Each path is a new rotation, seen through one point. The rows after it are directions, each followed by how far the rotation turns it, in degrees per step (0 if it stays put).
Each turn is a multiple of 5 degrees from 10 to 175, or 0.
Each row of a path follows its step; steps can be skipped.
Rotation 1:
step 0: [-1.711 0.025 -1.725 0.295 -0.835 1.452 -0.074 1.369 2.098 1.502 0.818 -1.756 -3.551 0.155 -1.599 -0.607 -1.697 -0.211 0.660 0.007 -0.101 -2.236 0.604 0.491 2.131 0.356 -0.098 1.566 1.671 -1.001 -0.527 -0.254 2.358 0.724 0.089 2.482 -0.782 2.722 0.589 1.775 0.227 1.503 0.691 0.023 -0.691 -1.328 0.075 1.484 -0.284 0.429 -0.219 0.815 0.783 0.751 -1.428 0.141 -1.596 -1.740 0.200]
step 1: [-1.061 -1.230 -0.721 -0.687 -0.124 0.907 1.126 -0.181 0.339 -1.460 0.115 -1.105 -3.843 -1.130 2.300 2.078 0.079 1.292 -0.667 -0.712 0.956 -0.858 2.420 2.312 1.605 -0.543 -0.001 0.112 2.343 -0.852 -0.471 1.736 0.556 -1.696 -1.542 -0.247 0.007 0.988 0.523 -1.166 -0.983 -0.562 0.610 -1.006 0.790 -1.190 -1.371 -0.096 -0.608 2.014 -0.285 0.231 1.950 3.104 -0.534 0.560 -0.520 -1.217 -0.103]
step 2: [1.012 -2.474 0.080 -1.198 0.039 1.184 0.501 0.880 -0.780 -2.016 -1.389 -3.065 -2.048 -0.087 0.629 3.611 0.107 -1.237 0.167 0.299 -1.136 -1.836 1.296 -0.477 -0.420 -0.071 0.623 1.198 0.078 1.711 -1.986 1.006 1.783 1.938 0.047 0.806 -2.324 1.178 -1.174 0.149 -0.372 0.080 1.774 1.492 0.472 -1.268 0.314 0.089 1.361 2.185 0.298 -0.236 0.499 -0.407 -1.664 0.097 -0.944 -0.998 -0.472]
step 3: [1.817 -0.662 -0.490 -3.049 0.546 1.031 2.688 -1.673 2.032 -0.786 1.144 -1.110 0.905 -0.569 1.979 -0.407 0.286 0.985 0.969 -1.192 1.579 -1.050 0.648 2.216 0.013 -0.905 0.520 2.966 0.392 1.703 -1.472 0.017 0.140 2.493 0.379 -0.163 0.435 2.447 -0.775 0.119 -1.671 -0.549 1.815 -0.957 0.180 0.192 -1.645 -1.135 0.117 1.539 0.381 -0.145 1.139 -0.584 -1.667 1.202 0.277 -0.273 -0.692]
step 4: [-0.870 -0.521 -0.633 0.680 -1.019 -0.980 3.876 -1.706 0.315 0.175 -3.024 0.110 0.359 -0.064 0.428 0.511 0.898 -0.265 -0.348 -0.016 -0.767 -0.207 0.183 0.912 -1.583 0.826 2.436 1.094 0.374 0.345 -2.000 1.742 -1.089 1.896 0.072 -1.126 -1.257 3.243 0.045 -1.366 -0.858 1.647 1.925 0.187 1.268 -1.406 1.297 0.072 -1.847 0.940 1.922 0.328 1.027 -1.617 -0.359 0.054 1.418 -0.698 0.390]
step 5: [0.049 1.282 2.254 -0.841 0.029 -1.996 2.330 -2.412 -1.560 -0.082 -1.200 0.350 -0.947 -0.145 0.150 1.577 0.102 0.343 1.381 -1.703 0.878 -2.813 -0.872 -0.201 1.666 1.285 2.616 1.724 0.093 -0.009 -0.431 0.650 -0.063 1.523 1.789 -2.225 -0.432 0.486 0.104 -0.173 -0.794 -0.193 1.557 -0.067 -1.909 -0.538 -1.357 -0.832 -0.652 -1.651 0.629 2.461 -1.078 -0.566 -1.731 1.316 0.467 1.497 -0.122]
step 6: [-0.996 0.617 2.037 -0.874 2.425 -0.959 1.575 -2.368 -0.603 -0.334 -1.379 1.269 0.860 0.917 -1.142 -0.221 -0.136 -0.114 0.319 3.073 -0.881 -1.147 -0.778 0.300 -0.418 -1.196 2.745 -0.276 1.517 1.040 0.731 -0.688 1.317 -0.957 1.354 1.121 -0.055 1.087 0.167 0.824 -1.674 -1.164 3.465 -1.031 0.228 -1.473 -0.212 0.180 -2.166 0.037 2.490 0.240 -1.053 0.542 -0.224 0.264 -0.102 0.444 2.068]
step 7: [-2.917 1.646 2.397 1.564 -0.008 -0.997 0.611 -1.696 -0.262 2.608 1.247 -0.778 -1.827 0.732 -0.306 -1.047 -0.528 -0.533 -0.613 0.094 -1.527 -0.973 0.798 -0.163 1.135 -1.034 -0.987 1.048 0.210 1.065 -1.247 -1.570 1.184 0.344 1.550 -1.026 0.009 0.818 -1.141 -0.173 -1.708 -0.906 -0.199 -0.415 -0.262 -2.550 -0.490 -1.683 -1.129 -0.344 2.015 0.749 0.602 -0.678 -1.582 -1.594 -1.063 2.645 2.279]
step 8: [-2.315 -0.153 0.148 2.134 1.330 -0.941 0.717 -0.096 1.102 0.293 0.203 0.928 -1.813 -0.174 -0.855 0.127 -1.587 -0.575 0.993 -0.885 0.815 0.207 1.541 -1.169 1.559 -1.128 0.256 1.337 2.608 0.411 1.413 -0.955 1.571 1.965 1.584 -0.444 -1.388 0.097 1.865 2.235 -0.006 0.299 0.368 -2.145 -0.472 -0.791 0.774 0.862 -3.141 0.713 0.479 -0.883 -0.205 2.139 -0.517 0.315 -2.409 -0.148 2.171]
step 9: [-2.222 1.178 -1.976 0.827 1.052 -2.657 -0.006 -0.409 0.076 -0.230 1.861 -0.224 -3.319 -0.623 0.423 1.521 0.058 -0.762 -0.771 0.882 -1.250 -0.342 1.022 1.353 1.866 -3.298 -0.486 0.542 0.412 -0.605 0.760 2.303 1.329 0.121 -2.400 0.569 -2.618 0.228 -0.499 0.103 -0.414 -1.892 0.945 0.698 -0.030 -1.215 -1.262 -0.054 -1.115 -0.073 -0.776 -0.778 0.758 0.542 -1.150 0.585 -1.853 0.871 1.114]
step 10: [-1.542 -2.871 -1.131 0.071 0.025 -1.272 -0.050 0.516 1.841 -1.298 0.878 -1.115 -2.296 1.297 1.238 4.678 -0.512 0.751 -1.079 -0.166 0.339 -1.378 1.183 -0.900 -0.645 -1.930 -1.220 0.385 1.419 1.923 0.634 -1.611 0.219 1.636 -0.075 0.723 -0.139 0.299 -0.217 1.067 -2.807 0.227 1.387 -0.039 -0.697 0.309 -0.965 1.700 0.139 0.807 -1.054 -0.564 0.230 -1.093 -0.229 -1.146 -1.566 0.614 0.787]
step 11: [0.821 0.597 -3.130 -1.143 -1.250 -0.624 1.044 1.287 -0.631 -2.543 0.326 -1.627 -0.657 -0.344 0.909 0.530 -1.098 -0.657 -0.538 0.967 -0.572 0.443 1.953 1.491 -0.647 -2.272 -0.600 2.337 1.690 1.102 0.395 -0.318 -0.445 2.293 -1.403 -1.739 -1.380 0.820 -1.055 1.442 -0.810 0.317 1.786 -2.844 0.119 0.384 -1.045 -2.371 -0.884 1.988 -0.816 -0.470 0.135 -1.057 -0.514 -0.573 0.977 1.356 -0.632]
Directions:
[-0.112 0.534 -0.432 -0.386 -0.086 0.096 0.388 -0.263 0.197 0.273 -0.631 -0.388 0.506 0.178 0.089 0.365 0.278 0.023 -0.367 0.031 -0.474 -0.085 -0.346 -0.049 -0.096 0.019 0.530 -0.136 -0.001 0.038 0.294 0.572 -0.581 0.449 0.404 -0.322 0.511 0.118 0.112 0.108 -0.202 0.076 0.235 -0.253 -0.657 0.683 0.222 -0.623 0.592 -0.046 0.107 -0.139 -0.172 -0.346 0.419 0.150 0.240 0.056 -0.060] : 45
[-0.141 -0.027 -0.160 0.088 -0.104 -0.136 -0.155 -0.186 -0.189 -0.499 0.030 -0.331 -0.053 0.389 -0.286 1.005 -0.052 0.020 0.068 0.327 0.097 -0.261 0.177 0.481 0.172 0.475 0.904 -0.133 0.058 -0.621 0.073 -0.180 -0.227 -0.439 -0.665 -0.088 0.383 -0.254 0.193 0.043 -0.204 -0.753 0.106 0.437 -0.384 -0.167 -0.177 0.702 -0.049 -0.212 -0.140 0.373 -0.257 0.175 0.190 -0.210 0.002 0.149 -0.193] : 85
[0.233 0.221 0.262 -0.066 -0.064 -0.068 -0.140 -0.223 -0.506 -0.164 -0.295 0.325 -0.173 -0.348 0.477 0.604 0.759 -0.054 -0.062 -0.283 -0.025 -0.255 -0.236 -0.440 0.029 -0.038 0.313 -0.294 -0.023 -0.002 0.448 0.816 0.367 -0.385 0.247 -0.113 -0.691 -0.741 -0.224 0.233 0.703 -0.256 -0.046 -0.007 -0.001 -0.016 -0.171 0.026 -0.274 0.223 -0.097 -0.094 -0.141 0.158 -0.141 0.721 -0.487 -0.280 -0.163] : 100
[0.065 -0.193 0.192 -0.247 0.255 0.189 0.025 0.726 -0.050 0.262 0.127 -0.721 0.139 -0.194 0.082 -0.326 1.115 -0.016 0.231 -0.174 0.059 -0.222 0.094 -0.182 0.119 0.316 -0.194 0.033 0.255 -0.426 0.436 0.128 -0.243 -0.141 -0.363 -0.256 0.072 0.574 -0.250 0.169 0.023 0.513 0.203 0.213 -0.061 -0.319 -0.388 0.431 0.497 0.512 0.593 0.160 -0.311 0.539 -0.107 -0.045 0.481 -0.239 -0.109] : 25
[0.331 0.108 0.647 0.767 0.146 -0.240 0.065 -0.054 0.194 -0.541 0.293 0.284 0.045 -0.612 -0.109 -0.195 0.565 -0.210 -0.509 -0.169 -0.574 0.052 -0.355 -0.060 -0.196 -0.585 0.326 0.267 -0.200 -0.051 0.140 -0.496 -0.129 0.336 0.013 -0.478 -0.004 0.483 0.277 -0.054 -0.211 -0.066 0.236 0.428 -0.288 0.324 -0.064 0.267 -0.196 -0.240 0.191 -0.199 -0.090 0.403 0.233 0.039 -0.547 0.730 0.287] : 25
[-0.888 0.203 -0.168 -0.150 0.179 0.792 0.239 0.445 0.073 -0.151 -0.065 -0.135 -0.109 -0.349 -0.359 0.138 -0.116 -0.414 -0.012 -0.243 -0.065 -0.067 0.742 0.151 0.179 -0.318 -0.025 -0.493 -0.286 0.126 0.606 0.200 0.151 0.035 0.402 0.035 0.826 0.214 -0.017 -0.374 0.359 -0.200 -0.155 0.091 0.339 -0.284 0.116 0.222 0.245 -0.128 -0.412 -0.453 -0.134 0.236 -0.477 0.154 -0.593 0.321 0.270] : 45
Rotation 2:
step 0: [-1.879 -2.152 -0.774 -0.797 1.609 -1.861 0.599 0.497 0.296 -1.963 1.165 -1.326 -2.297 -2.523 -0.556 -0.536 1.570 0.558 -0.818 -2.700 -0.955 -0.449 -0.772 -0.444 0.336 -1.169 -0.317 1.438 -1.040 -0.252 -1.647 -2.239 1.187 0.380 -0.409 0.470 -1.059 -0.759 0.759 -0.524 -2.123 0.775 -1.665 -2.891 -0.708 -1.198 0.434 -0.218 1.009 -1.474 0.571 -1.760 0.396 -0.788 -0.229 -1.073 -0.220 1.309 -0.123]
step 1: [-1.973 1.409 1.144 0.891 -0.149 1.778 -1.224 0.388 1.581 -1.637 0.019 -0.151 -1.659 -0.546 0.953 -0.658 -0.075 1.143 -0.648 -2.355 -1.343 0.836 -1.268 0.303 -0.471 -0.607 -2.016 1.198 0.047 -0.714 1.024 -3.501 -1.603 -0.202 2.571 1.948 0.682 -0.187 -1.267 1.851 0.012 0.874 2.716 0.045 -0.393 -1.247 -0.657 -0.976 -1.370 -2.134 0.611 -0.032 0.209 -0.509 -1.363 -0.779 -0.237 0.461 -0.480]
step 2: [-1.036 1.541 0.552 0.036 -1.618 0.295 -1.765 0.168 0.455 0.327 -0.824 -0.478 -0.919 -1.830 1.857 1.029 1.295 -0.614 -0.695 -0.707 -1.274 0.829 0.543 1.830 -0.977 -0.055 -2.186 -1.051 -3.531 -1.302 0.049 -1.877 0.089 -0.896 -1.245 -1.434 0.088 0.014 1.395 1.904 -0.519 -0.888 -0.800 0.512 1.237 -2.125 0.209 0.442 1.478 0.323 -0.311 -2.877 1.150 -2.205 0.367 -2.158 -0.729 0.147 -0.489]
step 3: [-1.252 -1.955 -2.352 -0.914 0.493 -0.454 0.467 0.596 1.260 -2.125 2.215 0.343 -1.276 -0.162 0.235 0.889 -0.930 0.460 -0.846 -1.216 -2.676 0.922 -2.113 0.860 -0.127 1.533 -1.931 -0.063 -1.251 -0.337 -1.335 -0.496 -1.764 2.419 0.329 -0.089 0.565 -0.787 0.390 0.989 -0.266 1.223 -0.198 0.199 -0.014 -0.447 -1.680 -0.430 0.694 1.737 1.174 -1.017 -2.105 -1.060 1.494 -1.256 -1.592 2.075 -1.635]
step 4: [-2.420 0.791 -1.221 -0.867 0.612 -0.325 0.025 0.528 2.039 -1.277 -0.613 -0.183 1.334 0.313 -0.174 -0.557 -0.184 -2.129 1.246 -3.217 -0.889 3.145 0.285 0.242 0.918 -1.286 -1.213 0.630 0.412 -0.715 -1.264 -1.768 1.789 0.129 2.745 0.271 -1.105 -1.851 -0.625 2.458 0.417 -1.264 0.878 -0.445 0.266 -1.640 -0.561 -0.280 1.398 -0.099 1.061 0.075 -0.025 -1.074 1.237 -1.705 1.125 -1.060 0.511]
step 5: [-0.977 -0.378 0.050 1.052 1.290 -0.707 0.352 3.051 1.865 -0.583 -0.261 -0.078 -1.310 -2.268 2.456 -1.127 2.167 1.761 0.378 0.754 -3.022 1.409 0.266 0.158 -0.139 -0.659 -1.666 0.686 -0.917 -1.335 -1.330 -0.214 0.895 0.427 0.798 -0.032 -0.938 0.348 1.100 0.601 -1.244 0.687 0.725 -1.291 -0.462 0.205 1.711 0.049 1.409 -0.133 -0.800 -0.165 2.693 0.151 -0.114 -2.787 -0.697 0.484 -1.797]
step 6: [-0.431 -0.470 0.393 -0.401 0.431 -0.055 -1.445 1.793 0.318 -0.258 1.788 -1.332 -1.904 0.594 1.330 -2.698 -0.268 -0.686 -1.364 -1.139 -1.001 0.198 -2.195 0.377 1.356 0.255 -0.338 -1.187 -0.905 -1.225 -0.234 -3.615 -0.201 -1.303 2.093 0.019 -2.150 -1.077 -0.227 0.228 0.509 1.842 0.522 0.294 3.316 -0.683 -0.041 -0.828 -0.569 0.090 0.509 -1.492 -1.225 -0.446 -0.234 -0.714 -1.214 1.360 -1.884]
step 7: [-1.642 -0.417 1.622 -0.514 0.919 1.179 -1.721 -0.299 1.021 -0.927 -0.562 -0.671 -2.337 0.038 -0.233 -0.123 -0.028 0.091 -0.791 -2.123 -0.433 0.087 -0.258 1.226 1.068 -1.360 -3.082 0.675 0.010 -1.344 -0.331 -1.847 1.462 0.339 -0.829 0.468 -1.627 -0.737 1.678 1.255 -0.778 -1.647 -1.136 -1.170 -2.039 -1.173 -0.239 2.239 -0.040 0.297 -1.507 -0.974 -1.578 -3.282 0.919 -1.837 0.673 1.130 -0.088]
step 8: [-3.499 -0.825 -1.739 2.105 0.092 -0.537 0.209 0.646 0.844 -1.472 1.671 -0.788 -3.448 -0.489 0.459 0.637 0.147 0.875 -1.732 -0.116 -1.821 2.124 -0.215 0.805 -1.291 -1.648 -1.306 1.049 -1.559 -1.134 0.280 -0.939 0.165 -1.253 1.146 -0.002 2.422 -1.246 -0.038 2.556 -1.354 0.923 -0.080 -0.198 -0.372 0.080 -1.647 -0.830 -0.073 1.086 0.144 0.500 0.541 -0.653 -0.529 -0.042 -1.012 -1.061 -0.798]
step 9: [-0.668 -0.354 -0.670 -1.138 -1.373 1.993 1.261 -0.032 -0.061 0.400 0.759 -0.045 -1.539 0.065 1.077 -0.432 2.379 -1.525 0.649 -3.500 -2.060 0.160 -0.041 0.085 -0.079 -0.096 -1.624 -1.703 -1.388 -2.214 -1.582 -2.656 0.929 0.491 0.829 -0.778 0.942 -0.682 -0.650 0.840 -1.042 1.603 0.341 0.066 1.153 -2.584 0.503 -0.210 1.561 -1.088 2.110 -0.720 0.784 -0.156 0.756 -1.397 1.216 1.080 0.804]
step 10: [-0.901 0.472 -1.505 0.429 1.766 0.646 -0.342 0.685 0.121 -0.528 -1.143 -1.056 -1.547 -3.402 0.173 0.842 -0.278 1.180 -0.113 -1.915 -1.016 2.114 -1.568 0.452 -0.385 2.819 -1.547 2.246 -1.120 -1.085 -1.351 -2.687 -1.015 2.377 0.897 0.120 -2.325 -0.502 0.984 0.241 -0.123 -0.661 1.242 -1.635 -0.104 -0.485 -0.209 1.033 0.209 -0.199 0.041 -1.026 1.171 -1.048 0.999 -0.573 -1.476 0.888 -0.509]
step 11: [-0.978 0.437 0.127 0.451 -0.075 -2.879 -0.477 0.486 2.224 -2.827 1.170 0.388 0.012 -0.324 1.447 -0.604 0.396 0.281 -1.653 -2.158 -2.600 2.521 0.256 0.766 1.443 -1.729 -0.256 -0.569 -2.012 0.969 0.662 -1.264 -0.145 0.068 1.415 1.450 -0.287 0.412 -0.566 2.229 0.475 -0.384 0.544 -0.002 2.627 -1.758 -0.730 0.395 -0.949 -1.334 -0.866 -1.883 0.024 -1.371 0.327 -0.958 -0.731 0.898 0.245]
Directions:
[-0.151 -0.197 -0.192 0.234 0.460 -0.329 0.471 0.486 0.257 0.532 -0.003 -0.924 -0.589 -0.052 0.174 0.317 -0.355 0.363 0.223 0.201 0.005 -0.258 -0.121 0.042 -0.657 0.224 0.018 -0.325 -0.245 0.607 0.300 0.126 -0.171 0.547 0.282 0.513 0.127 -0.123 0.279 0.009 0.287 0.173 -0.271 -0.313 -0.374 0.541 0.127 -0.172 -0.074 0.101 -0.098 -0.559 -0.175 0.170 -0.101 -0.467 -0.124 -0.210 0.510] : 145
[0.180 -0.125 -0.138 -0.761 0.044 -0.039 0.218 0.166 -0.112 -0.210 0.172 0.113 -0.134 -0.376 -0.244 0.135 -0.090 -0.045 -0.411 -0.075 0.372 0.295 -0.323 0.230 -0.399 0.259 0.071 0.365 0.846 -0.606 0.326 0.007 -0.135 -0.223 0.049 0.258 -0.529 -0.069 -0.140 -0.512 0.379 0.442 -0.136 -0.317 -0.298 -0.312 0.063 -0.140 0.219 0.038 -0.092 -0.735 -0.469 -0.078 0.947 0.382 0.396 0.160 0.221] : 110
[0.447 0.424 0.133 0.348 0.013 0.062 -0.130 -0.372 -0.288 -0.350 0.178 -0.055 0.042 -0.087 0.082 -0.478 -0.062 0.536 0.273 -0.085 0.168 -0.150 -0.808 -0.039 0.168 0.076 0.239 -0.128 0.249 0.339 1.001 -0.187 0.113 -0.610 -0.373 0.383 -0.010 0.380 -0.126 0.142 0.082 -0.018 0.036 -0.586 0.198 -0.204 0.299 -0.002 0.112 -0.297 -0.506 -0.232 -0.120 -0.545 -0.284 -0.715 -0.449 0.079 -0.444] : 70
[0.420 0.102 0.045 -0.113 -0.362 -0.654 -0.137 -0.202 0.028 0.000 0.651 -0.248 -0.145 -0.225 0.093 -0.281 0.330 -0.021 0.019 0.250 -0.554 -0.428 0.111 0.140 0.261 -0.020 0.071 0.176 -0.143 0.259 -0.043 0.419 0.006 0.221 0.107 0.392 0.109 -0.411 0.000 0.464 0.423 1.055 -0.156 -0.375 0.276 -0.033 -0.734 -0.244 0.035 -0.626 0.344 0.525 -0.460 -0.046 0.055 0.454 0.155 0.208 -0.324] : 135
[0.086 -0.382 -0.518 -0.272 -0.365 -0.349 0.305 0.039 -0.165 -0.164 -0.315 -0.153 -0.248 -0.422 -0.302 0.103 0.283 -0.241 0.531 -0.336 -0.126 -0.173 0.295 -0.254 -0.414 -0.052 0.435 0.024 0.636 -0.110 0.049 -0.348 0.356 -0.236 0.248 0.542 0.400 -0.195 -0.287 -0.117 -0.236 -0.157 0.193 -0.543 -0.119 -0.193 0.308 -0.130 0.360 0.654 0.503 0.966 0.250 0.364 -0.194 -0.469 -0.017 0.074 -0.209] : 80
[0.429 0.157 -0.338 0.129 -0.502 0.290 -0.212 -0.409 0.027 0.547 0.118 0.071 -0.028 0.131 0.504 -0.156 0.399 -0.716 -0.232 0.616 -0.031 -0.320 -0.323 0.218 -0.222 0.568 -0.141 0.017 -0.341 -0.209 -0.178 -0.879 -0.448 0.112 -0.284 0.118 -0.185 -0.093 0.269 -0.024 0.073 0.361 0.045 0.063 0.245 0.239 0.800 0.157 0.301 0.199 -0.382 0.260 -0.065 0.640 0.460 -0.268 -0.184 -0.090 0.022] : 100
